128 stands for zero in the data rows.
Here are some points, one per row:
Array([168, 172, 136, 146,  97, 153, 150, 167, 134, 100, 143,  64, 149, 155, 108, 170, 169,  85, 128,  96, 133,  64,  96,  83, 190, 118,  89, 141, 130, 151, 133,  80])
Array([174, 104, 150, 186, 154, 146,  72,  90, 126, 133,  81, 167, 132, 146,  90, 144, 132, 144, 179, 154,  76, 104,  59, 121, 179, 137,  57, 147, 128,  71, 104, 141])
Array([193, 126, 116, 192, 116, 177, 127, 165, 118, 123,  86,  67, 158, 165, 110, 162, 167,  88, 112, 138, 135,  84, 115,  77, 154, 145, 134, 155, 169, 113, 133, 100])
Array([146, 124,  84,   0, 101,  76, 175, 154, 113, 159, 114,  45, 123, 117, 140, 118,  96, 146, 107, 131, 130, 146, 115, 182, 175, 109, 114, 124, 149, 105, 174, 104])
Array([104, 189, 130,  19,  91, 107,  71,  45,  97, 111,  78, 102, 110, 129, 130,  90,  96, 106, 128, 171, 125,  72,  80, 135,  66, 111, 101, 217, 158, 125,  54, 112])
Array([174,  83, 197, 182,  56, 160,  69,   0,   0,   8, 173, 177, 153,  97, 138,  72, 175, 174, 112,  91, 170,  99, 172, 180, 150, 187, 200, 137, 155, 114,  61,  14])
Array([ 54, 162, 144,  81,  14, 160,  61,  78, 101, 153, 135,  73,  95, 111, 127, 103, 129, 198, 124, 141, 136,   0,  75,  86, 140,  95,  87, 183, 134, 183,  51, 119])
Array([174, 137, 163,  76,  72, 115,   3,  84, 115, 156, 127, 204, 106, 152,  92,  74,  81,  90, 185, 154, 102, 123, 146, 178, 163, 140,  95, 110, 163, 138,  74, 174])
Array([153, 111, 164,  90, 142, 127,  85, 156, 148, 128, 124, 185, 132, 138,  95, 127,  96,  85, 158, 152, 128,  72,  47, 117, 128, 119,  86, 112, 173, 101,  89, 133])
Array([134,  90, 106,  75, 133,  91, 202, 236, 255,  56,  85,  71, 134, 149, 178, 108, 117, 199,  55, 149, 129, 148, 104, 157, 159,  81, 137,  79, 118, 119, 232, 140])
Array([ 91, 137, 132, 187, 199, 212,  55,  70,  79, 192, 175, 129, 105, 118, 102, 133, 153,  70, 101, 119, 124,  85, 136, 126, 126, 127, 104, 127, 171, 116,  94,  63])
Array([121,  43, 182, 147,   7, 168, 184, 170, 100,  57, 171, 121, 173, 103, 169, 109, 125, 234, 110, 110, 147,  87, 135, 127, 154, 188, 100, 175, 130,  87, 122, 132])
Array([153, 144,  97,   0, 104,  81,  89,  81, 103, 143, 106, 138, 132, 107, 100, 110, 104,  97,  90, 127, 128, 133, 138, 198, 132, 106, 142, 123, 124,  97, 148,  69])
Array([126,  78, 111,   0, 131, 106,  67,  75, 146, 120, 189, 135, 128, 120, 123,  55,  74,  95,  79, 136, 166, 158, 153, 189, 100, 102, 164, 156, 150,  72, 146, 122])
Array([133, 131, 163,   0, 142, 121, 161, 145, 144,  98,  86,  68, 154, 106, 204,  29,  96, 127, 103,  98, 127, 157, 113, 150, 121, 113, 149, 115, 145,  76, 140, 107])
Array([154,  84, 139, 133,   5, 192,  81,  99,  33, 137, 132, 103,  95, 157, 104, 170, 172,  97, 111, 140, 142,  16,  74,  86, 172, 104, 159, 143, 180, 144,  74,  78])
Array([110,  83, 141, 146, 193, 255, 166, 139, 108,  31, 166,  39, 150, 134, 136, 146, 202, 181, 135,  65, 155, 135, 116, 122, 118, 237, 180, 119, 107,  95, 125, 137])
Array([162,  98,  85,   0, 122, 131, 134, 128, 129, 150, 131,  91, 145, 111, 125, 139,  85, 109,  97, 136, 126, 135, 150, 170, 180,  99, 127, 140, 123,  77, 184, 114])
Array([137, 137, 132, 126,  78,  90, 174, 170, 141,  85,  84,   0, 169, 144, 108, 139, 151,  67, 119, 155, 124,  72, 105,  95,  82, 176, 106, 173, 214, 128, 112,  85])
Array([172, 109, 164, 143,  72,  91, 169, 222, 167,  89,  64,  48, 167, 149, 154, 168, 152,  81, 121, 130, 131,  94, 100, 105,  98, 105, 117, 160, 171, 147, 113,  81])
Array([149,  89, 175, 123,  46, 143, 175, 113,  41, 108, 165,  56, 156, 125, 173,  88, 131, 131, 147, 126, 129, 122, 125, 159, 168, 145,  59, 170, 122, 116,  96,  88])
Array([ 87, 142, 182,  96,  44, 153, 100, 162, 154, 174, 157, 103, 120, 134, 106, 177, 175, 125, 134, 153, 132,   0,   0,  57, 156, 115,  97,  93, 207, 159, 126,  83])
Array([ 76, 135, 137,  45, 180, 116,  44,   6, 156, 192, 131, 135,  92,  94, 105,  64,  56, 127, 107, 134, 149, 126, 133, 171,  98, 116, 122, 174, 197, 177,  57, 118])
Array([201, 147, 120, 179, 149, 110, 170, 163, 140, 111, 121,  52, 144, 155,  90, 126, 166, 102, 109, 100, 126, 107, 118, 137, 161, 127,  91, 122, 193, 133, 158, 113])
Array([190, 140, 119, 172,  82, 187,  68,  55,  26, 124, 105, 130, 131, 145,  96, 116, 197,  83, 125, 116, 151,  78, 136, 131, 164,  95, 215, 144, 159, 162,  67,  29])
Array([159, 173, 107,  90, 120,  76, 168, 117, 127, 166, 104, 108,  91, 127, 148,  75, 126, 120, 140, 173,  91, 142, 127, 120, 153, 168, 102, 143, 137,  94, 186, 155])
Array([117, 137,  52,  20, 185, 117, 144, 109, 150, 164, 125,  93, 135, 128, 128,  67, 105, 109,  81, 125, 144, 173, 153, 214,  95,  77,  94, 104, 149,  68, 180, 111])
Array([159, 132, 169, 163,  96, 185, 121,  44,  11,   0, 201, 103, 174, 109, 168, 127, 216, 187,  98,  65, 174,  61, 160, 182, 145, 200, 255, 140, 186, 134,  46,  23])
Array([180, 136, 127, 155, 218, 238, 115, 139, 133, 121, 127,  44, 134, 154,  92, 193, 212, 150, 125, 124, 116,  82,  93,  59, 129, 227, 167, 116, 185, 136, 129,  91])
Array([ 62, 171, 130, 173, 208, 205,  66,  93, 121, 187, 145,  85, 106, 124,  86, 102, 137, 158,  23, 149, 118,  45, 117, 156, 107,  23,  87, 166, 132, 143, 103, 119])
Array([183, 149, 140,  68,  59, 144,  12, 100, 179, 151, 183, 126, 109, 150,  59, 101, 133,  28, 112, 123, 180, 136, 183, 138, 153, 154, 125, 105, 224, 195,  83, 100])
Array([197, 168, 141,  87,  80, 126, 180, 172, 103, 147, 101,  33, 170, 140, 116, 129, 145,  99, 145, 130, 132,  85,  95, 133, 159, 137, 114, 141, 190, 156, 105,  86])
Array([112, 107,  91,  92, 214, 162, 156, 102,  99, 143, 148,  93, 121,  90, 164, 164, 110, 156,  59,  86, 158, 153, 126, 152, 138, 119, 154,  98, 123,  66, 175, 115])
Array([181, 128,  72,  15,  61, 126, 170, 161, 220, 160, 111,  75, 130, 143, 146, 120,  95, 166,  98, 131, 173, 151, 100, 133, 146,  84, 106, 133,  83, 115, 131, 101])
Array([ 87, 169, 147,  90,  96, 112, 122,  82, 130, 140,  47,  44, 138, 162, 121,  95, 145, 144, 134, 173, 112,  78, 117, 143, 136, 103,  95, 207, 174, 170,  85, 113])
Array([138,  63, 174,  63,  78, 148, 150,  94,  64, 117, 190,  87, 164, 134, 146,  99, 135,  93, 161, 122, 129, 146, 158, 143, 179, 148,  64, 171, 129, 115, 106,  99])
Array([138, 166, 143, 164, 140, 118, 135,  87, 167, 187, 100, 136,  81, 155, 142, 129, 174, 149, 105, 172, 106, 126, 110,  70,  91, 124, 130, 156, 156,  76, 187, 135])
Array([159,  80, 136, 101,   0, 177,  35, 127, 162, 148, 214, 123,  89,  88, 116,  22, 125,  94, 146, 114, 199, 174, 244, 231, 151, 110,  97, 100, 177, 176,  22, 117])
Array([ 49, 123, 115, 217, 232, 255, 117,  65, 117, 190, 156, 127,  38, 110, 106, 116,  76, 138, 103, 114, 159,  92, 127, 131, 133, 108, 102, 135, 140, 146, 122, 122])
Array([122, 150, 201, 206, 197, 139,  68,  73, 138, 132, 118,  95,  75, 147, 132, 130, 146, 160, 147, 125, 136,  94, 144, 128,  75,  96, 147, 169, 140, 190,  89, 182])
Array([ 83,  65,  91,  87, 179, 139, 143, 166, 172, 152, 160, 115, 120,  96, 112,  84, 107, 238,  32, 102, 116,  15,  65, 152, 195,  90,  58,  83, 105,  61, 128, 142])
Array([217, 147, 113, 166,  67, 140, 165, 183, 171, 123, 127,  88,  57, 211, 148, 155, 162,  82, 118, 175, 136, 102, 164, 105, 127, 146,  88, 112, 197, 122,  91,  56])
Array([145, 192, 191,  44, 128, 167, 141, 124, 243, 118,  76,  64, 164, 162, 151, 149, 144, 255, 102, 173, 172,  51, 131, 144,  83,  73, 114, 158, 123, 152,   0, 103])
Array([158, 131,  69, 119, 154, 199, 179, 155, 146, 200, 134, 119, 120,  95,  95, 107,  90, 171,   0, 119, 123, 158, 146, 179, 115,  99,  99,  89,  72,  92, 176, 126])
Array([122, 183, 171,  87, 160, 138, 131, 195, 255,  90,  86,  94, 143, 167, 129, 140, 172, 212, 119, 134, 121,  65, 134,  72, 154,  68, 147, 153, 126, 175,  86, 126])
Along one direction, these points spread out more than along any other. Take the direction at right angles to it along which they spread out most. Go by this last direction. How far along it is each point below, from 0 to 99? 50 is the average, and the first point above lies past it. One standard deviation of the points above along it is 16.
Array([166, 123, 166, 186, 115, 126, 164, 250, 249,  20,  60,  70, 155, 176, 152, 151, 155, 159,  89, 164, 142, 112,  97,  59, 126, 174, 138,  85, 181, 176, 170, 125]) 89
Array([143, 221, 129,  26, 125,  84,  79, 128, 125, 210, 138, 132,  20, 160, 186,  77, 116,  73, 110, 165, 117, 145, 131, 122,  58, 169,  97, 141, 165, 101, 154, 109]) 34
Array([120, 102, 148, 175,  72, 201, 145,  37,  20, 141, 201,  67, 139,  81, 162, 113, 154, 108, 130,  86, 157, 159, 146, 158, 164, 128, 101, 158, 135,  79, 115, 109]) 41
Array([187, 152, 147, 225, 118, 136, 133, 191, 152,  65,  93,  71, 173, 174, 104, 155, 147, 152,  98, 119, 140,  83, 114,  72, 131, 211, 150, 111, 187, 133, 147,  94]) 80
Array([134, 172, 119,  91,  13, 154, 175, 173, 148, 129, 135,  84, 155, 141, 106, 131, 139, 199, 114, 170, 136,   0,  69,  63, 178, 132, 131, 168, 175, 125, 116, 114]) 71
Array([186, 131, 158, 121, 100, 124, 155, 117, 102, 130,  95, 135, 126, 125, 109, 112, 121, 112, 184, 157,  98, 144,  82, 110, 183, 147,  98, 110, 176, 103, 121, 140]) 53
Array([ 85, 213, 153, 203, 143, 163,   0,  23, 113, 174,  96, 113,  56, 117, 121, 149, 132, 135, 107, 149,  95, 104, 145, 144,  76,  66, 134, 173, 117, 175,  70, 107]) 35
Array([198, 151, 178,  68, 126, 133, 153, 255, 255,  66,  92,  77, 197, 192, 128, 145, 229, 156, 168, 148, 146,  90, 111,  62, 133,  89, 182,  81, 162, 166,  88, 102]) 83
Array([ 29, 176, 147, 125, 168, 161,   6,   8,  57, 123, 129, 159,  88, 113, 131,  93, 115, 145, 114, 142, 102,  93, 116, 135, 115, 114, 131, 187, 162, 154,  98,  87]) 27
Array([164,  58, 170,   0,  28, 156, 137,  64,  52, 119, 187,  84, 117, 128, 181,  79,  94,  96, 155,  99, 149, 136, 201, 211, 176, 150, 109, 154, 135, 105, 146, 104]) 28
Array([148, 165, 147,  61,  86, 148,  25,  50, 105, 117, 152,  87, 130, 133, 111, 113, 124,  41, 143, 140, 132, 126, 128, 171, 127, 145, 109, 161, 165, 145,  88,  68]) 32
Array([130, 202, 202, 159, 153, 102,  56,   0, 189, 168,  96, 150,  86, 141, 130, 103, 165, 133,  92, 136,  74, 151, 121,  99,  65,  73, 135, 160, 164,  70, 174, 116]) 40
